The table:
[-59  12 -35   1 -31  56 -80 -19  32  34  11  11]
[-11  10   3  15 117 -10  15  15 -41 -57 -14  -3]
[ 47 -12 -74   0  39  27  60 -34 -37 -50  19 -26]
[-54  17 -14  12 -30  68 -98 -12  33  19  15   5]
[ 37 -80  43  57  -6 -22 -38 -14  90  -5  15  45]
[  9  22 -26  43  85  28  17 -19  11   3   6  94]
[-18  28  -8  -9 -13 -57   1  -4  30  54  49  74]
[-74  18  10 -16   0   8 -79  20 -31  -9 -32 -75]
[-19  10 -48  36  94  44  10 -13  14  -2   1  64]
[ 37 -23 -68  -5  39  16  60 -19 -57 -30  13 -17]
[-10   7 -26 -36 -58 -87  38 -20 -42  42  49  -2]
[ 53  -4 -85   6  45  16  72 -20 -45 -45   2 -13]
[-36  32  -1 -15 -15 -42   5  15  21  73  35  78]
[-86   1  18 -21  -3  -1 -81  27  -4 -30 -28 -75]
[-23  39   4  -2 -16 -46  12  -3  43  71  44  96]
[-63   5  -7   7 -34  64 -92 -20  48   8  22  12]
[-55  20 -14   9 -24  70 -91  -4  32  33  14   6]
[ 30  -1 -52   9  46  16  63 -38 -54 -37  -2 -27]
[ 28  24 110 -32 -10  -9  17  71 -29 -10 -75 -25]
[ 23  22  91 -23  -4  13  15  77 -13 -28 -64 -27]
[  4  12 -20  34  75  51  15 -26  18 -13  -7  64]
[ 51 -17  29 -51 -78  22  51  31 -21   6 -18 -26]
[  2  32  97 -22   3   7  13  67 -24 -14 -86 -27]
[-33 -28 -57 -34 -72  27 -25 -19 -33  16  17 -69]
[ -3 -60  77  33  17 -80 -37  15  41 -47 -27 -30]
[ 32 -73  34  58  -8 -20 -40 -17  78   6  29  42]
[  5  11 -31  39  86  56   8  -6   1 -15   7  62]
[ 56  11  29 -26 -74  26  73  23 -39  13 -37 -50]
[ 28  -5 -73   7  34  17  67 -27 -53 -18  13 -21]
[-19  11   7  14 124 -14  30  23 -44 -63 -25  -7]
[ 37  26  67 -27 -35  58  13  22  18  55 -41  55]
[-76  14 -18  14 -39  65 -80 -14  31  23  13   6]
[-71  21   8 -23  -1  -6 -93   2 -19 -17 -36 -74]
[ 12 -54  64  40  25 -66 -40  14  40 -43  10 -26]
[-30  -8 -48 -33 -66  25 -28 -38 -27  12  27 -77]
[ 17  32  97 -49  -5   5  14  66  -4 -12 -64 -15]
[ 40  -6 -64   3  38  11  60 -23 -48 -36  12 -25]
[-28  36  -3  -4  -2 -54  12  -4  23  87  54  69]
[  4  23 103 -38  -3  -2  26  57 -18 -18 -74 -34]
[ 64   0  22 -46 -79  12  59  31 -20  33 -20 -24]
[ -43   43   32  -33   20 -112    2   43  -19   31    9    6]
[ 59  -3 -61   7  46  10  58 -46 -47 -32  21 -28]
[ -50   36   32  -35   28 -127   -4   49  -10   10   14   -4]
[ -8  12 -36  28  72  56  23 -18   4 -11   5  70]
[-85  14   1 -13   3  16 -81  19 -14 -19 -26 -86]
[-95  14  14 -19   2   2 -98  20  -4 -26 -33 -76]
[-41 -14 -48 -14 -69  37 -33 -40 -29   1  10 -81]
[  6   0 -39  35  73  62  10 -23  27 -11  10  65]
[-16  10  12  32 109 -14  18  14 -34 -79 -25 -15]
[ 49  24  69  -3 -45  45  23  41  15  28 -28  62]
[-30  -6 -64 -14 -70  41 -22 -18 -48  15   5 -75]
[ 45  28  61 -13 -44  71  25  25  26  37 -36  74]
[-21  19   5  13 122 -14  16  16 -45 -46 -23 -11]
[  8 -65  69  31  26 -81 -51  18  42 -51 -36 -55]
[-33   3 -37 -33 -53  39 -38 -24 -18   7  16 -71]
[ 26  -1 -71  14  41  29  67 -54 -61 -52   7 -28]
[ 15 -59  73  32  23 -73 -53  10  47 -59  -2 -37]
[-18  48   0  -4 -11 -62  -9   2  32  46  42  85]
[ 15  32 -27  53  70  44   9 -14   1 -18 -10  71]
[ 22 -70  73  25  14 -80 -36  19  45 -57 -15 -41]
[ 23 -67  35  70 -25 -31 -29 -22  95  -3  28  63]
[-59  10 -13  22 -33  63 -82   5  34  20  19  11]
[ 14  15 -30  42  70  48  13 -30  16 -19   5  72]
[ 55 -76   4  22 -54 -45  18 -36  19 -27  20 -48]
[-24  -5 -62 -28 -60  24 -44 -13 -22   4  20 -78]
[-32  49  -5   3  -4 -59   3  -1  38  73  39  82]
[-21  31  -7  25 111 -21   4  10 -38 -56 -26  -4]
[ -2  10 -42 -46 -50 -85  50 -12 -34  57  49   8]
[ 72   3  24 -50 -77  23  65  13 -29  16 -36 -26]
[ 73   4  17 -32 -70  25  68  16 -35   0 -28 -26]
[ 24 -14 -77  12  41  23  58 -35 -51 -50  -5 -18]
[-57  16 -19  17 -38  64 -77 -22  38  23  11  17]
[ 14 -68  63  27  22 -58 -30  23  31 -49 -24 -36]
[ 40 -47  27  50  -8 -25 -45 -17  85  -3  21  43]
[-34  40  -1   1   1 -74   5  15  19  75  33  70]
[  7  26 -28  41  89  50  13  -9   6 -27   5  74]
[ 37  38  71 -14 -33  55  22  39  37  41 -36  58]
[-13  21  -4  18 108 -13  17  12 -24 -57 -34 -23]
[ 45  -9 -75  -4  43  13  70 -23 -39 -26   8 -37]
[ 13 -75  69  37  19 -90 -30   4  21 -55 -21 -39]
[-37  42   6  -2 -17 -40  -1   9  39  90  47  98]
[ 41   1 -58   0  49  16  60 -26 -54 -33   9 -16]
[ 54  -1  35 -40 -75  29  62  12 -36  29 -23 -30]
[ 48 -71  31  49  -4 -21 -36 -28  65  -8  27  36]
[ 20  21  58  -3 -32  59  14  30  28  33 -40  74]
[-10  20  -2  30 125 -16  22  13 -48 -71 -18   2]
[ 24  17 -29  38  73  39  19 -16   6 -19  11  79]
[ -8   4 -42 -49 -48 -84  48 -19 -33  34  49   4]
[  3   9 -42 -50 -51 -90  65 -11 -20  50  45   0]
[-59  -7 -20  -6 -31  58 -82 -19  54  30  19  19]
[-22   7  14  23 104 -26  17  11 -45 -61 -45  -7]
[-83  24   7 -26   9  16 -90   9 -14 -12 -22 -69]
[ 41 -11 -56   8  52  21  74 -32 -56 -44  17 -14]
[  0  19 -35 -30 -26 -99  50  -6 -32  33  58 -16]
[-30  38   6  -1   3 -48  -7  12  27  78  42  85]
[ 47  -8 -65   8  48  28  71 -28 -54 -25  16 -34]
[ 42   4 -76   5  38  17  60 -33 -60 -46  15  -5]
[ 85  -8  26 -30 -57  25  71  23 -31  10 -38 -25]
[-23  27  -4  -2  -4 -56  -5  10  23  71  47  87]
[ 15  36  79 -35   0   7   9  68  -2 -11 -73 -19]
[ 26 -60  27  56 -24 -20 -13 -18  77  -4  19  40]
[-31 -23 -53 -23 -59  37 -40 -27 -31  12  15 -84]
[ 11 -59  44  22  27 -74 -30  30  42 -57 -12 -40]
[ 69 -97  -6  36 -43 -42   9 -33  21 -28  36 -37]
[ 29 -63  34  49 -15 -16 -39 -16  71 -13  30  35]
[ 16  21 -36  42  68  50  17  -9   3   3   3  71]
[ 60 -99   5  17 -47 -45  -2 -40  18 -31  32 -43]
[ 45  -5 -72   1  46  26  73 -40 -49 -40   1 -15]
[-86   5   3 -15  -9   4 -75  33 -19 -41 -17 -78]
[ 31 -92  36  52   0 -19 -40 -22  73  -7  29  27]
[ 35 -23 -82   1  52  11  55 -34 -63 -28   9 -21]
[ 16  18 -39  37  78  50  26 -14  13  -6   5  74]
[ 65 -97   1  18 -48 -48   0 -29  30 -12  26 -36]
[-45  10 -23   8 -31  73 -82   5  24  25  28  11]
[-41  29  -3 -13  -5 -61  16  -6  18  58  36  77]
[ -4 -66  80  24  28 -80 -20  15  33 -65  -1 -39]
[-40  46  13 -10 -19 -44  -3   3  30  60  62  96]
[-41 -28 -40 -26 -46  19 -35 -16 -33   3   7 -81]
[-85  15  16 -19  19   3 -89  17 -15 -27 -13 -76]
[ 63   6  32 -25 -80  33  60  27 -34  23 -36 -37]
[ 53  -1   8 -35 -85  30  73  29 -18  23 -24 -35]
[ 34   2 -61   3  45  17  67 -32 -55 -43  -2 -15]
[ -6  23 -53  29  79  49  12 -24  10 -16   6  71]
[ 42  -2 -67 -12  33  13  72 -31 -62 -56   2 -23]
[-43  46 -12 -12 -15 -71  -2   5  24  86  45  74]
[ 39  19  53  -9 -41  59  20  52  33  28 -34  62]
[ 22  14 -46  37  79  42  13  -9  16  -7   1  60]
[ -61   38   22  -32   20 -119    2   42   -5   15   23    7]
[-49  34 -17  10 -20  53 -82 -16  52  22  20  13]
[  2  26 -37 -25 -50 -92  54   0 -32  44  38   3]
[ -40   41   42  -24   21 -127  -12   32  -17   20    5   18]
[-14  11 -41 -23 -45 -92  43  -2 -34  42  50  -8]
[  0  29  91 -40   0  10  20  85  -7 -22 -58 -18]
[ 15  20 -41  47  75  42  13 -12  10 -13  10  63]
[ 56 -93  -6  22 -35 -47  25 -31  33 -23  34 -43]
[-86  15  15 -19   0   5 -97  24 -14  -6  -9 -73]
[-37   3 -68 -16 -56  34 -62 -37 -28   4  17 -74]
[-61  24  -6  14 -28  60 -89 -21  29  26  23  11]
[ 14 -61  69  28  16 -81 -35  28  34 -57 -10 -34]
[-61  14 -16  -7 -27  60 -84 -12  47  37  17  -1]
[-36  42   0 -15 -17 -71  -4   0  24  75  24  81]
[ 16 -68  63  22  29 -75 -25   7  39 -44  -3 -41]
[ -43   38   28  -44   20 -119   -3   43  -28   27   -2   -4]
[ 35  -9 -67  12  39  23  67 -31 -59 -39   8 -12]
[ 60 -95   5  34 -59 -54  14 -30  38 -37  27 -41]
[ 35 -64  34  56  -8 -17 -32 -14  88  -5  28  36]
[-62  11  17 -15  17   8 -98  12  -5 -32 -16 -61]
[-23  -8 -50 -25 -69  26 -36 -26 -31   6   3 -80]
[  7   3 -39  51  73  46   1 -26 -13 -19   1  81]
[-66  32 -29  19 -22  69 -81 -14  28  29  14  -5]
[-32  22   1 -16 -16 -56   2   2  37  72  59  95]
[-14  32  18  -2  -7 -68  -3  -4  24  62  36  71]
[ 35  26  57  -4 -39  62  30  47  22  30 -50  57]
[-53  40  36 -49  29 -98  -9  42 -18  26  -3  -8]
[ 40 -13 -71   8  37  19  69 -29 -56 -39   9 -22]
[-33 -10 -59 -18 -76  31 -34 -30 -28  -5  20 -86]
[-19 -21 -42 -30 -58  35 -35 -27 -14   3  16 -71]
[-16  21  11  26 105  -5   4   7 -29 -76 -17  -5]
[ 51  -7  35 -28 -78  27  57  25 -15   9 -20 -18]
[ 10  11 -36  25  64  45  27 -19   6 -26   2  72]
[-26 -17 -63 -16 -63  31 -42 -34 -36   5  14 -95]
[ 29  35  60 -11 -39  55  11  48  28  25 -33  63]
[ 35  33  57   1 -38  60  14  53  34  31 -47  64]
[ -4  11 -25 -52 -36 -81  42 -17 -39  23  41  -1]
[ 61 -98   8  14 -47 -45  12 -31  33 -26  28 -45]
[-80   1  11 -27  -9   0 -84   9 -13 -14 -19 -76]
[ 22   5 -30  38  75  36  25 -29  10 -16   4  62]
[-14   8  -9  23 112 -23  18  17 -40 -61 -25 -12]
[   6   11  -22  -44  -48 -101   49  -14  -29   53   40   -3]
[ 58   4  18 -45 -71  27  68  29 -22  16 -25 -22]
[ -10   17  -41  -29  -41 -105   50   -3  -21   50   55  -14]
[ -4  15 -39 -24 -43 -92  36 -23 -35  52  56   0]
[-65  11 -25   0 -23  71 -75 -16  27  33  17   8]
[ 29  -3 -62  12  44   6  77 -38 -47 -37   7 -22]
[ 62   1  32 -42 -59  28  64  10 -31   4 -45 -45]
[-49  19  -9  12 -38  59 -85 -22  41  16  10   6]
[ 27  28  58   1 -30  62   9  44  18  36 -36  52]
[ 13  21  96 -27  -5  -4  15  82 -17 -22 -77 -17]
[ -2  16  -8  26 108  -8   8  17 -33 -76 -40 -15]
[ 42 -12 -59  -8  40  -8  49 -40 -55 -39  11 -11]
[-32 -11 -62 -27 -54  41 -42 -38 -24  22   0 -84]
[-43   5 -28   9 -24  48 -84 -12  20  33  20   8]
[  8  36 106 -31   0  15  12  70 -22  -4 -86  -6]
[ 68   3  14 -43 -88  44  74  27 -42   7 -29 -33]
[ 68 -95   1  30 -33 -45  13 -27  32 -44  25 -56]
[ -5  12 -36  45  75  52   9  -7   5 -16   5  71]
[-60  21 -18  10 -38  60 -97 -13  34  31  23   3]
[ -50   22   11  -27   35 -112    6   33  -13   39   -9   -5]
[ -9  33   0  24 126 -10  14   8 -35 -65 -22 -20]
[-17  13   4  24 101  -6  13  20 -33 -75 -35 -17]
[-34 -17 -56 -16 -69  36 -38 -33 -15  -8  22 -85]
[ 17  14 -33  37  85  45  16 -22  11 -22   9  69]
[ 68  16  15 -25 -67  22  72  19 -20  20 -48 -31]
Every row belongs to one group in each of 2 separate groupings. In each grouping, the first row asked about is in group 0, and each new group gets the next number.
Some new rows, each followed by its group in each grouping, the strongest grouping first:
[ 49  -6 -76  11  18  12  64 -38 -49 -42  10 -17] 0 0
[ 41  22  85  -1 -35  65  23  26  48  20 -59  53] 1 1
[-45 -21 -50 -37 -72  25 -36 -31 -21   5  15 -90] 2 0
[-44  10 -19  -2 -32  58 -86  -5  34  20   4   0] 2 1
[-28  33  -5   2  -4 -77  -5  12  36  82  44  84] 3 1
[  9  17 -37  42  59  55  14 -18  -1 -11   7  78] 0 1
[  0  11 -12  51  71  45  24 -15   4 -18  15  62] 0 1
[ 42  27  56   2 -36  63  21  33  25  53  -7  73] 1 1
[-21  23 -21 -15   0 -52  13   0  36  73  44  81] 3 1
[-68  18 -14   4 -29  76 -77 -16  25  33   4   8] 2 1
[ 54 -93   5  28 -40 -58  10 -23  20 -34  20 -55] 4 0
[ 43 -15 -67  14  34  12  81 -28 -50 -48   2 -21] 0 0
[ 34  -6 -69   2  44   4  61 -29 -45 -32  13 -24] 0 0
[ 33 -79  33  59  -6 -15 -29 -26  90   2  29  46] 4 1
[-31 -12 -51 -27 -59  41 -32 -20 -38   6  26 -74] 2 0
[ 40  -7 -70   6  39  15  65 -23 -43 -41  -8 -14] 0 0
[ -2  14  -6  10  99  -6  13  10 -37 -67 -36 -27] 0 2
[-34 -16 -55 -17 -74  19 -34 -51 -33   2  22 -74] 2 0
[ 32  13  66   5 -39  70  25  33  46  41 -34  71] 1 1
[-51  -2 -20  11 -41  73 -82  -7  34  36  17  10] 2 1
[ 18  13 -34  32  85  51  20 -22  -4 -17  -1  89] 0 1
[ 32 -12 -72  10  63  19  60 -53 -63 -32   4 -14] 0 0
[-36  27 -17   4  -5 -65   8 -15  31  71  48  93] 3 1
[-33  18  -4 -15 -24 -56   9  -5  26  79  37  88] 3 1
[  2  21 -43 -40 -38 -90  58  11 -31  44  49   2] 3 0
[  6  19 103 -51   1   9  16  66 -18 -16 -69 -19] 1 2
[ -3  15 -39 -38 -45 -81  48  -8 -15  56  42 -12] 3 0
[-42 -11 -40 -34 -59  21 -26 -36 -30   7  24 -76] 2 0
[-31 -13 -49 -23 -64  37 -20 -36 -17   2   3 -73] 2 0
[ 15   2 -77  -5  44  18  71 -25 -52 -36   8 -17] 0 0
[ 29 -65  32  60  -8 -23 -43 -24  75  -2   8  38] 4 1
[-38  41   1   2   2 -59  -3   6  33  83  50  90] 3 1
[ 38 -67  26  40   1 -23 -47 -25  86  13  10  43] 4 1
[ 12 -61  60  28  23 -72 -43  -1  40 -56 -15 -37] 4 2
[ 81 -84   4  18 -44 -44  18 -33  31 -22  31 -41] 4 0
[-19   5 -48 -23 -71  27 -29 -26 -29   4  29 -67] 2 0
[ 37 -71  32  54  -6 -12 -33 -18  86   2   8  50] 4 1
[ -6   5 -34 -32 -51 -92  57  -8 -25  52  45 -11] 3 0
[ 68   7  33 -22 -72  36  66  19 -42   9 -43 -33] 1 0
[-71  -6  19 -19 -11   9 -89   8 -21 -11 -16 -63] 2 2
[ 23  20 -45  58  75  44  16 -18   9  -8   3  67] 0 1
[ 37 -57  47  58 -12 -27 -40 -16  79   2  29  34] 4 1
[-80  12  18 -35  10  -3 -71  11 -11 -23 -30 -65] 2 2
[ 10  34 -23  35  78  41  17  -7  15 -16  19  85] 0 1
[ -1  25 -35  44  64  48  17  -5  13  -2   7  63] 0 1
[ 34 -67  27  66 -15 -20 -26 -19  75   3  27  48] 4 1
[ 52  -6  34 -34 -91  31  60  19 -24  15 -29 -25] 1 0
[  0  17 -18  30  85  45  17 -15  13 -13  12  70] 0 1
[-93  24   1 -10   3   4 -93  25  -5 -34 -14 -77] 2 2
[ 27 -74  33  51  -7 -16 -49  -4  88   6  20  56] 4 1
[  8  20  94 -32   0  -1  16  75 -21 -28 -73 -19] 1 2
[-77   6  14 -27  11  10 -74   7 -12 -24 -13 -69] 2 2
[ -49   37   31  -37   22 -116    1   28  -18   27   -5   12] 3 2
[ 18 -71  66  41  24 -81 -27   8  50 -46 -20 -22] 4 2
[ 24  30  71  -8 -44  67   5  48  34  32 -35  66] 1 1
[ 67   1  34 -51 -71  35  71  19 -37  20 -24 -34] 1 0
[-29 -18 -59 -26 -48  34 -39 -22 -21  10  11 -90] 2 0
[ 44 -21 -69   2  40  15  68 -42 -41 -39  14  -9] 0 0
[-53   8 -10 -12 -16  64 -55  -6  39  26  10  12] 2 1
[-35  44  -3  -6 -14 -59  -2   2  32  76  40  69] 3 1
[ 36   7 -66   7  52  22  61 -43 -37 -60  13 -13] 0 0
[ 52   6  32 -39 -76  42  60  27 -37   0 -34 -37] 1 0
[ 37  33  63  -8 -35  65  15  18  35  29 -39  54] 1 1
[ 42 -67  25  49  10 -12 -36 -19  82  -1  25  50] 4 1
[ 34 -59  43  62  -9 -15 -34 -11  72  -1  19  30] 4 1
[ -45   41   41  -40   29 -127    2   42  -22   21    7    8] 3 2
[ -52   47   26  -26   22 -116    5   34  -22   26   11    3] 3 2
[ 60 -98   2  11 -49 -56   6 -31  25 -18  37 -52] 4 0
[ 45   1  29 -36 -78  23  65  13 -21  18 -29 -27] 1 0
[  2  12 -36 -35 -45 -86  59 -20 -34  42  44   0] 3 0
[ 27 -69  46  49 -14 -19 -30 -22  82  -8  17  37] 4 1
[-32  -2 -67 -26 -65  32 -32 -39 -35  -7   2 -75] 2 0
[-27  -8 -59 -21 -71  45 -41 -31 -36   7  20 -80] 2 0
[  0  24 -49 -32 -44 -80  51 -10 -38  58  52  -7] 3 0
[-24  34  -3  -5   0 -74   2  11  33  69  41  77] 3 1
[-18  33 -10   1 -15 -56  11  -9  29  86  33  90] 3 1
[ 17  17 -29  39  78  60  13 -28   2 -12   0  58] 0 1
[  5  19 -29  44  92  42  22   1  11  -7  25  68] 0 1
[-18   3  15  21 107  -3  25   7 -35 -52 -32 -17] 0 2
[-19  22  -6 -10 111 -23  14  14 -25 -61 -26   8] 0 2
[ 79   4  30 -47 -69  19  74  11 -35  10 -32 -24] 1 0
[ 53 -78 -11  39 -51 -51   0 -29  18 -22  32 -47] 4 0
[ -1  29  96 -35  11  -3  26  56  -9 -14 -66 -29] 1 2
[-16  24  -5  21 111  -4  23  21 -53 -69 -18 -11] 0 2
[ 33 -57  47  55 -12 -28 -55 -19  98 -17  22  48] 4 1
[-58 -13 -14   1 -32  60 -86 -15  42  32  10  23] 2 1
[ 57   4  25 -44 -80  33  67  15 -36  20 -26 -48] 1 0
[  8   4 -28 -53 -46 -79  42 -14 -41  35  58   3] 3 0
[ 63   6  29 -61 -71  28  53  30 -27  16 -55 -39] 1 0
[  5 -81  62  34  22 -73 -40  13  37 -56 -16 -34] 4 2
[ 49  18  68  -7 -41  70  28  34  48  36 -42  72] 1 1
[ 70  11  38 -47 -70  30  71  35 -33  13 -20 -36] 1 0
[ -2   7   5   6 117  -9   7  -1 -36 -61 -52  -7] 0 2
[ 10  11 -42  52  67  40  11 -16  13  -9   2  69] 0 1
[-51  15  -8  14 -33  70 -77 -19  26  33   9  18] 2 1
[ 55 -86  -6  28 -47 -44  13 -32  24 -41  35 -38] 4 0
[ 16 -60  61  33  11 -87 -44  15  33 -47 -16 -36] 4 2
[-78  20  32 -28  -1  16 -86  12 -11 -20  -9 -68] 2 2
[ 20  31  68 -19 -53  71  14  33  21  34 -30  72] 1 1
[-77   2  15 -24 -16  -7 -92  15 -16 -22 -29 -74] 2 2
[-21  50  -7 -15 -14 -56  17  -4  15  73  24  72] 3 1
[ 40   0 -79  -1  37  27  48 -32 -33 -29  14 -27] 0 0
[-35  46  -4  -8  -9 -56  -4   3  28  77  54  78] 3 1
[ 36 -69  69  30  38 -69 -48  17  49 -52   2 -47] 4 2
[ -4  21 -20  49  83  43  12 -29  16 -22  21  75] 0 1
[ 35 -10 -65   0  38  11  67 -43 -45 -42   4 -18] 0 0
[-83  10   9 -27  -5  -5 -86  16  -7 -21 -33 -64] 2 2
[  9  15 -22  43  88  32  12 -16   3 -16  10  76] 0 1
[ 52   3  39 -40 -61  36  77  21 -16  -1 -32 -37] 1 0
[ 68  10  32 -45 -64  25  50  29 -21  23 -43 -27] 1 0
[  0   1 -34  39  68  40   8 -18   8  -5  11  81] 0 1
[-62  11 -26   8 -13  64 -95   1  38  14   8  18] 2 1
[ 34 -21 -65  18  49  16  64 -37 -62 -36  27 -24] 0 0
[-13  12   0  -2 104 -10  21  15 -46 -44 -19  -5] 0 2
[-17 -24 -58 -25 -56  37 -46 -16 -24  -6  16 -79] 2 0
[  4  22 -23  18 107 -13  13   3 -45 -50 -33 -24] 0 2
[ 48 -94   9  25 -49 -35   7 -28  35 -25  27 -54] 4 0
[ -7 -62  67  38  26 -68 -51  26  41 -45  -9 -27] 4 2
[ -3 -58  66  31  28 -74 -44   2  39 -46  -7 -46] 4 2
[-41  34   1   5 -20 -58   6   9  44  75  48  70] 3 1
[ -7  35   3   9 111 -16   7  11 -30 -61 -34 -26] 0 2
[ 60  -3  34 -29 -60  43  77   7 -26  18 -31 -27] 1 0
[-37  17 -26  13 -43  71 -69 -12  34  27   6   4] 2 1
[ -9  14  -9  17 101 -19   4   3 -47 -60 -36 -15] 0 2
[ -72   29   12  -26   12    6 -102   28    9  -24  -35  -73] 2 2
[ -2  16 -31 -43 -46 -82  48  -9 -33  45  39  -8] 3 0
[  9  20  93 -46  -5   0  11  74 -17 -16 -85 -33] 1 2
[ 25  32  53  -9 -36  58  27  35  34  48 -38  55] 1 1
[ 71  -3  34 -38 -79  22  60  21 -36  29 -28 -35] 1 0
[ 36  38  57  -1 -59  63  21  27  16  45 -31  45] 1 1
[ 29  -3 -64  16  49  11  71 -29 -47 -42 -11 -13] 0 0
[-32  -9 -62 -38 -56  33 -35 -35 -25  -6  22 -66] 2 0
[  9  36  88 -25 -17  -6  19  77 -24 -26 -69 -28] 1 2
[ 10  12   7  29 114  -8  13   8 -36 -48 -30 -14] 0 2
[-77  19   7 -34 -14   5 -90  19 -19 -13 -23 -71] 2 2
[-33  33  -5  16  -7 -63  10  11  28  88  50  76] 3 1
[-64  15 -27  15 -17  68 -85 -32  26  24  10  14] 2 1
[ 42  31  59  -3 -37  74  16  40  29  50 -41  67] 1 1
[ 24   9 -33  39  79  59  22 -18   8 -22  -2  57] 0 1
[ 34  30  65 -16 -36  70  20  31  30  28 -43  58] 1 1
[ -44   35   21  -28   33 -123    6   53  -11   39   12   -8] 3 2
[ 12  14 -44  34  85  51  11 -31   7 -10  17  76] 0 1
[-79  27  19 -29  -3   1 -74   4 -14 -14 -17 -74] 2 2
[  5 -72  64  28  31 -69 -32  21  42 -52  -9 -26] 4 2
[-33  -7 -77 -25 -72  37 -43 -22 -39  -1  16 -79] 2 0
[-84   8  16 -19   6   2 -84   9  -4 -29 -24 -71] 2 2
[  0  11 -43 -40 -32 -86  45 -16 -23  32  42 -24] 3 0
[  9  19  87 -29   7  -8   9  59 -11 -18 -86 -30] 1 2
[ -55   28   27  -27   23 -110    7   25  -21   11   21  -11] 3 2
[ 46  -1 -68   1  53  22  49 -30 -56 -37  17 -21] 0 0
[ 56  10  25 -51 -69  40  60  19 -30  12 -45 -40] 1 0
[ 55 -24  33 -38 -78  25  63  20 -26  21 -48 -47] 1 0
[-86   8  20 -15  13  -2 -88  15 -12 -20 -30 -67] 2 2
[-54  25 -25  12 -34  45 -86 -16  33  24   1  -3] 2 1
[ 46  24  53   4 -36  71  21  40  34  30 -39  51] 1 1
[-21  49   0 -10 -14 -70  -5   0  16  64  46  80] 3 1
[-28  30   0   6   1 -70   6  -1  32  68  38  78] 3 1
[-81  11  28 -32  -4  18 -83  14  -5  -7 -32 -74] 2 2
[-21   0  10  -4  94 -11  14  -6 -30 -56 -35 -17] 0 2
[-63   1 -22   3 -31  69 -94  -6  46  33   4   8] 2 1
[-29 -12 -52 -23 -59  31 -46 -29 -20   8  28 -66] 2 0
[  0 -67  71  26  26 -70 -36   9  34 -68 -26 -44] 4 2
[ 56 -92  -1  31 -48 -62   6 -25  28 -30  19 -48] 4 0
[  7  12 -31  45  70  57  15 -21  18 -28   9  77] 0 1
[ -6  20 -50 -30 -44 -76  60  -4 -29  65  41 -14] 3 0
[ 44  -3 -61   7  52  37  71 -42 -52 -52   9 -22] 0 0
[ 65   7  36 -31 -79  41  76  11 -37  15 -26 -30] 1 0
[-75   2  24 -31   5   8 -85  14  -9 -10 -17 -74] 2 2
[ 25  37  56 -10 -39  61  31  32  27  29 -47  65] 1 1
[ 47  38  63 -16 -34  73   8  42  28  37 -48  68] 1 1
[-65   9 -24   7 -55  68 -82   0  25  23   0  14] 2 1
[ 26  28  96 -39 -11   1   4  82 -20 -17 -81 -16] 1 2
[-37  32 -10  -7   6 -47 -11   7  14  69  43  92] 3 1
[ 40 -73  38  53  -2 -12 -45 -25  82 -15  24  44] 4 1
[ 35  11  64   4 -31  58  22  41  35  37 -41  70] 1 1
[  2  19 -42  36  77  64  14 -16  22 -10  19  44] 0 1
[ 46 -17 -73   1  52   8  56 -42 -56 -33  13 -26] 0 0
[-19  21  19  15 119 -17  24   8 -37 -51 -34  -9] 0 2
[ 60   7  34 -43 -63  18  65  22 -30  10 -23 -35] 1 0
[-70   5 -13   9 -37  62 -80 -13  27  37  16  15] 2 1
[-27   4 -57 -24 -58  32 -48 -28 -40  -8  11 -75] 2 0
[-60  26 -15   7 -33  59 -79 -14  25  29  16  21] 2 1
[ 17   2 -26  60  74  51  26 -32  11   7   7  73] 0 1
